500 stands for zero in the data rows.
What is the hidden score of each row? Scores go from 0 to 20, and 10 is about the middle. The score is a weighted sum of the row's numbers plus the product of two more (or one squared), each taken from its middle value.
ndarray[690 265 622 341 363 454 540 256 413 364 785 548 476 308 667 454] -> 16
ndarray[303 559 582 475 481 642 804 784 685 572 192 865 608 796 534 387] -> 10
ndarray[571 439 454 475 476 459 400 424 423 467 604 429 445 391 507 476] -> 14
ndarray[388 486 576 503 527 517 579 433 515 450 378 611 497 620 519 445] -> 9
ndarray[706 256 504 343 372 377 487 421 349 384 641 630 589 355 747 368] -> 15
ndarray[741  89 566 168 107 403 455 218 178 262 715 543 495 325 897 200] -> 9
ndarray[573 433 428 437 445 489 455 463 458 399 506 564 583 566 549 442] -> 6
ndarray[378 521 568 591 555 630 541 575 567 454 317 572 543 565 478 403] -> 12
ndarray[432 607 472 610 618 520 563 611 588 553 403 549 478 608 435 559] -> 9
ndarray[ 18 999 501 711 954 738 580 742 986 957 131 428 524 823   0 910] -> 3
ndarray[264 647 414 534 616 552 498 803 595 602 254 583 589 630 442 659] -> 10
ndarray[480 495 541 456 506 519 568 618 490 479 465 544 489 546 550 469] -> 13
ndarray[388 584 531 584 553 570 493 620 589 513 337 551 527 550 442 481] -> 9
ndarray[592 440 629 419 341 489 499 344 489 531 582 489 366 400 563 353] -> 6
ndarray[591 381 457 354 364 479 381 389 353 384 579 433 492 431 609 377] -> 10
ndarray[562 514 513 564 556 604 577 423 604 483 566 507 513 429 459 535] -> 10
ndarray[431 558 569 569 539 600 583 641 589 496 376 618 517 535 484 457] -> 13
ndarray[413 575 497 656 596 501 568 664 615 588 350 567 546 555 452 537] -> 7
ndarray[592 358 451 387 437 391 382 543 316 345 524 525 585 385 656 449] -> 15
ndarray[129 952 451 623 945 726 416 586 867 858 281 388 526 703   0 845] -> 13
ndarray[546 410 523 363 332 368 375 455 351 474 495 414 523 374 638 363] -> 1
ndarray[564 562 389 527 663 564 114 338 416 267 628 261 566 229 399 470] -> 19
ndarray[392 595 522 600 589 621 669 720 648 517 266 742 580 746 481 468] -> 9
ndarray[629 348 401 161 352 498 457 376 353 359 640 665 610 515 715 402] -> 11
ndarray[532 521 535 563 572 439 592 405 493 474 596 607 453 611 428 578] -> 15
ndarray[856 331 452 395 302 421 235 154 179 331 878 315 388 152 647 410] -> 14
ndarray[537 451 494 498 470 442 463 472 468 459 532 434 482 460 514 484] -> 8
ndarray[518 518 492 435 513 499 415 424 470 476 521 446 496 498 503 457] -> 9
ndarray[570 494 544 431 479 580 228 435 428 386 475 451 531 277 496 374] -> 12
ndarray[542 453 526 508 481 522 501 499 453 442 501 564 515 475 526 513] -> 13
ndarray[585 361 520 395 464 412 395 546 313 351 532 481 585 403 679 479] -> 12
ndarray[572 395 497 439 480 339 407 496 365 407 556 445 544 445 599 476] -> 10
ndarray[476 441 507 552 498 402 608 537 563 561 541 516 439 563 479 522] -> 9
ndarray[489 549 473 670 525 478 539 566 497 476 494 481 464 562 492 536] -> 6
ndarray[650 335 590 334 312 404 451 485 309 358 575 477 482 401 683 364] -> 11
ndarray[458 571 495 521 683 496 515 496 567 604 542 385 525 532 423 685] -> 8
ndarray[303 631 532 653 701 569 596 533 617 552 335 623 526 641 413 557] -> 13
ndarray[491 475 534 459 464 418 548 537 482 522 546 491 448 459 536 499] -> 12
ndarray[392 608 555 624 624 586 708 640 684 622 389 553 459 638 385 628] -> 9
ndarray[384 596 527 606 670 525 534 508 616 598 464 402 415 548 376 597] -> 10
ndarray[589 401 522 523 377 582 606 570 503 478 507 668 521 553 593 399] -> 8
ndarray[492 556 515 677 491 557 542 582 528 464 426 553 477 560 506 461] -> 8
ndarray[411 588 495 577 548 493 563 582 564 547 375 566 488 604 451 542] -> 8
ndarray[498 545 482 494 537 465 493 448 502 504 534 549 477 489 500 543] -> 11
ndarray[600 391 437 434 474 434 420 434 365 417 591 569 548 463 592 489] -> 13
ndarray[466 534 506 565 580 504 609 487 576 573 523 495 495 537 464 577] -> 8
ndarray[604 377 560 549 491 439 529 467 460 404 523 548 556 387 631 402] -> 11
ndarray[295 573 570 513 514 639 815 793 686 509 129 847 665 813 514 430] -> 5
ndarray[413 585 520 583 590 535 560 542 587 511 436 480 413 659 434 563] -> 7
ndarray[305 664 532 669 736 528 683 592 689 677 422 447 432 664 294 699] -> 11
ndarray[506 463 524 454 411 519 552 457 457 465 500 526 471 545 571 398] -> 10
ndarray[367 659 426 648 685 680 497 640 674 604 334 503 555 502 411 605] -> 8
ndarray[572 446 471 446 431 455 466 494 433 471 561 503 483 440 549 442] -> 12
ndarray[193 793 410 662 808 625 327 621 684 585 309 404 489 626 202 628] -> 19
ndarray[367 558 641 482 503 490 665 574 590 581 335 606 512 652 514 468] -> 2
ndarray[473 535 486 535 540 467 478 497 521 555 472 478 503 539 475 494] -> 7
ndarray[407 556 508 662 705 455 663 485 619 600 542 467 391 557 327 683] -> 17
ndarray[305 660 533 713 838 495 700 702 693 726 394 571 525 659 332 749] -> 15
ndarray[400 556 600 263 453 454 465 450 508 632 499 330 398 460 471 503] -> 5
ndarray[491 546 494 538 573 518 436 437 551 522 527 391 441 455 430 491] -> 10
ndarray[608 403 510 444 395 448 482 387 375 425 574 491 527 421 610 422] -> 8
ndarray[668 304 471 427 314 510 408 452 360 307 524 549 576 430 674 316] -> 7
ndarray[494 541 368 453 575 344 275 515 439 588 568 274 532 418 400 660] -> 9
ndarray[485 483 508 520 506 440 483 518 494 519 480 463 502 491 481 471] -> 9
ndarray[363 551 411 521 532 464 472 764 549 546 361 519 518 592 497 514] -> 9
ndarray[467 353 583 523 410 572 677 578 510 397 378 703 557 621 626 356] -> 10
ndarray[554 531 492 408 461 539 438 486 442 491 547 467 468 430 531 465] -> 14
ndarray[500 480 528 524 427 590 479 515 509 456 452 588 554 441 508 402] -> 11
ndarray[468 504 616 366 428 485 494 480 514 567 448 441 495 468 514 447] -> 1
ndarray[501 420 514 399 470 509 482 516 494 431 467 550 561 479 580 421] -> 10
ndarray[468 500 583 398 494 456 557 408 527 548 499 487 429 510 528 469] -> 7
ndarray[560 384 554 379 397 520 627 538 464 450 548 564 464 483 661 412] -> 10
ndarray[577 349 532 348 310 449 537 414 394 458 607 566 370 502 617 368] -> 14
ndarray[557 405 519 374 382 460 492 429 430 464 538 536 506 456 597 371] -> 9
ndarray[520 514 545 445 416 538 545 554 463 489 468 541 446 498 565 472] -> 12
ndarray[502 603 365   0 505 469 225 604 567 736 421 116 580 179 428 517] -> 5
ndarray[443 555 463 491 497 571 423 473 522 496 443 519 490 548 503 458] -> 9
ndarray[520 446 516 475 510 510 513 393 487 515 580 469 474 466 519 520] -> 11
ndarray[403 576 453 603 549 442 576 502 578 564 462 505 423 608 420 557] -> 7
ndarray[499 622 544 698 483 594 602 592 584 521 440 534 415 625 467 487] -> 6
ndarray[296 790 378 590 788 693 466 485 731 613 379 541 569 683 213 663] -> 15
ndarray[834 120 698 352 258 376 509 175 290 292 866 531 542 181 770 445] -> 17
ndarray[604 433 540 447 417 455 464 445 380 426 570 517 468 396 602 422] -> 13
ndarray[429 582 453 624 624 459 460 553 573 542 444 453 498 530 386 553] -> 9
ndarray[716 257 487 430 347 372 422 403 301 328 689 555 624 382 724 425] -> 8
ndarray[517 493 482 521 535 471 526 464 484 492 523 494 473 548 484 528] -> 10
ndarray[275 720 568 669 798 533 685 627 740 718 415 553 490 757 286 766] -> 9
ndarray[585 464 467 437 443 387 380 388 409 457 617 411 447 389 526 448] -> 10
ndarray[528 467 509 505 453 532 538 511 471 489 499 571 484 485 538 448] -> 13
ndarray[504 428 494 468 411 539 533 505 477 338 381 607 558 581 584 308] -> 8
ndarray[401 305 584 505 481 398 638 264 401 353 477 589 528 695 630 466] -> 5
ndarray[515 516 448 457 499 459 533 542 545 548 553 572 452 501 453 483] -> 15
ndarray[478 503 511 528 515 495 576 512 544 550 491 516 453 596 488 501] -> 7
ndarray[452 556 509 599 583 427 855 542 695 665 479 685 458 796 371 606] -> 6
ndarray[402 506 597 634 548 488 708 628 614 628 400 615 451 663 475 546] -> 8
ndarray[543 469 454 495 500 522 492 479 497 460 516 582 495 595 542 540] -> 5
ndarray[438 633 461 615 614 583 570 589 574 527 440 524 478 526 429 574] -> 14
ndarray[857  99 599 180  92 361 423 169 142 176 879 626 664 223 862 328] -> 6
ndarray[270 707 561 733 760 507 736 682 717 680 356 549 421 698 326 705] -> 11
ndarray[540 462 469 635 625 465 539 463 584 530 507 511 557 503 404 582] -> 14
ndarray[546 484 514 422 487 489 407 408 459 463 580 446 471 380 466 479] -> 15
ndarray[538 466 535 534 490 515 535 446 520 507 529 520 475 501 512 464] -> 8
ndarray[583 409 498 452 466 402 395 419 375 425 572 511 544 438 564 507] -> 10
ndarray[410 551 477 565 595 458 573 453 556 555 499 499 462 601 414 580] -> 10
ndarray[463 521 506 519 580 503 462 567 510 514 471 526 491 519 485 495] -> 14
ndarray[336 646 573 774 803 544 726 694 736 665 404 513 411 668 276 741] -> 13
ndarray[471 519 506 546 639 511 567 432 561 574 528 414 512 529 437 623] -> 9
ndarray[514 487 447 340 511 551 320 437 431 485 490 327 581 389 525 399] -> 10
ndarray[479 531 489 569 509 516 517 471 539 510 468 535 476 555 455 477] -> 9
ndarray[616 458 534 453 455 544 440 414 389 369 618 439 493 359 594 486] -> 13
ndarray[477 539 472 476 557 482 419 472 515 527 523 413 445 446 402 520] -> 15
ndarray[504 540 429 530 549 398 323 561 446 502 484 359 541 394 442 588] -> 9
ndarray[472 493 530 626 507 582 592 548 580 514 443 619 544 568 525 464] -> 6
ndarray[494 478 525 490 474 471 494 500 462 485 470 470 500 493 517 481] -> 9
ndarray[247 649 556 720 518 696 855 937 720 542  66 883 590 809 491 489] -> 10
ndarray[467 486 604 430 512 427 515 447 494 524 544 456 447 438 481 526] -> 12
ndarray[467 485 522 549 499 592 564 508 564 485 429 569 547 563 515 411] -> 8
ndarray[536 477 501 525 480 474 454 473 459 472 533 463 498 431 494 486] -> 11
ndarray[303 720 346 805 845 654 556 812 777 647 192 504 669 627 290 745] -> 7
ndarray[525 592 457 630 604 675 366 452 502 307 518 408 536 306 465 502] -> 16
ndarray[589 404 519 396 382 463 461 486 393 426 561 540 503 440 623 412] -> 11
ndarray[594 397 579 528 422 565 590 451 549 431 549 662 548 442 619 403] -> 7
ndarray[604 403 438 338 422 387 424 421 340 353 604 547 608 471 667 482] -> 7
ndarray[583 417 414 443 401 462 482 538 440 393 545 626 533 545 585 445] -> 9
ndarray[646 424 509 440 449 405 357 403 326 438 606 457 498 427 578 503] -> 10
ndarray[410 517 451 561 547 465 544 437 519 515 505 479 452 573 450 549] -> 10
ndarray[499 600 514 770 566 498 620 552 596 586 482 516 499 608 405 619] -> 2
ndarray[417 508 461 522 536 445 410 673 473 509 410 400 588 521 515 599] -> 5
ndarray[476 512 474 529 516 502 507 452 497 480 513 498 483 458 477 533] -> 12
ndarray[461 546 525 610 548 450 536 496 577 567 475 502 487 565 406 519] -> 6
ndarray[448 532 525 564 531 565 512 573 525 406 358 607 555 569 506 389] -> 12
ndarray[699 287 594 289 245 393 406 418 255 343 623 437 476 290 744 299] -> 10
ndarray[623 185 607 411 174 508 610 387 351 291 553 686 568 467 764 257] -> 6
ndarray[470 572 448 483 566 528 475 592 568 557 490 494 526 523 468 531] -> 9
ndarray[550 480 487 354 455 474 512 398 451 492 525 515 462 549 573 417] -> 8
ndarray[480 565 447 547 546 407 398 584 474 526 464 427 539 474 440 558] -> 8
ndarray[276 645 512 752 583 604 741 854 722 630 155 732 562 849 407 520] -> 5
ndarray[728 284 534 132 211 442 209  27 241 369 822 198 373 185 648 254] -> 8
ndarray[491 500 506 515 545 490 400 412 502 505 525 412 501 457 428 527] -> 10
ndarray[372 576 455 364 610 588 418 511 518 525 405 371 556 481 499 471] -> 11
ndarray[566 434 487 453 474 450 385 402 438 461 553 416 549 390 517 459] -> 8
ndarray[601 412 561 386 340 397 411 509 325 428 527 457 505 363 638 385] -> 8
ndarray[541 460 611 540 498 425 704 366 496 409 567 626 425 594 510 472] -> 12
ndarray[571 400 566 455 431 533 700 521 541 517 529 685 482 631 533 431] -> 11
ndarray[576 430 488 356 434 495 424 413 372 370 556 526 514 431 631 395] -> 13
ndarray[304 534 643 420 426 587 768 740 634 594 197 746 505 727 531 381] -> 7
ndarray[459 467 580 578 419 454 724 660 582 588 422 597 390 620 521 461] -> 7
ndarray[670 332 559 182 260 464 317 185 325 400 759 320 330 217 639 318] -> 13
ndarray[609 431 507 385 394 518 390 385 411 401 589 459 447 382 548 396] -> 13
ndarray[305 606 597 694 730 465 684 601 644 622 381 563 459 708 337 670] -> 13
ndarray[606 378 474 413 367 504 386 489 405 385 475 586 607 392 628 341] -> 8
ndarray[541 532 508 488 526 526 480 468 468 466 534 551 515 421 507 549] -> 14
ndarray[517 495 524 512 493 483 492 521 494 508 479 518 478 493 511 463] -> 10
ndarray[645 373 528 518 423 387 480 369 373 398 650 549 581 410 612 541] -> 7
ndarray[437 612 500 491 586 582 569 619 577 575 420 558 492 528 459 567] -> 14
ndarray[475 533 533 520 540 496 499 502 524 508 499 510 493 488 451 579] -> 11
ndarray[518 532 483 503 492 513 522 443 501 518 546 489 488 467 461 515] -> 11
ndarray[218 836 521 783 966 488 756 678 846 829 416 496 432 827 109 941] -> 9
ndarray[614 407 468 433 428 437 363 344 397 406 662 399 457 350 559 438] -> 10
ndarray[530 501 513 487 499 535 454 474 508 476 491 533 494 459 522 439] -> 10
ndarray[426 541 531 277 465 496 445 439 496 633 493 450 470 515 493 507] -> 7
ndarray[559 462 483 472 487 421 413 428 428 477 570 369 458 429 504 451] -> 10
ndarray[580 455 497 469 459 470 415 425 421 437 593 418 451 370 550 456] -> 11
ndarray[585 510 500 487 472 488 446 499 463 495 541 456 488 489 503 461] -> 8
ndarray[527 468 480 491 451 493 529 559 468 493 491 510 469 483 540 451] -> 12
ndarray[514 474 530 394 397 448 426 472 414 488 505 500 514 448 601 403] -> 7
ndarray[556 403 466 481 484 363 465 415 402 507 614 470 542 445 574 589] -> 9
ndarray[527 537 515 497 345 386 451 582 389 494 415 246 346 460 587 344] -> 3
ndarray[314 763 542 758 846 541 715 671 776 736 395 526 457 732 188 832] -> 11
ndarray[390 664 435 766 749 429 694 754 672 733 481 604 494 686 293 816] -> 10
ndarray[ 66 759 397 665 785 599 522 483 679 576 255 481 460 781 228 708] -> 16
ndarray[732 286 474 365 330 385 422 342 280 306 745 560 594 317 715 461] -> 11
ndarray[463 539 511 579 604 478 518 617 575 546 426 503 502 553 413 543] -> 12
ndarray[574 365 553 365 394 447 503 497 363 393 530 543 541 421 678 444] -> 11
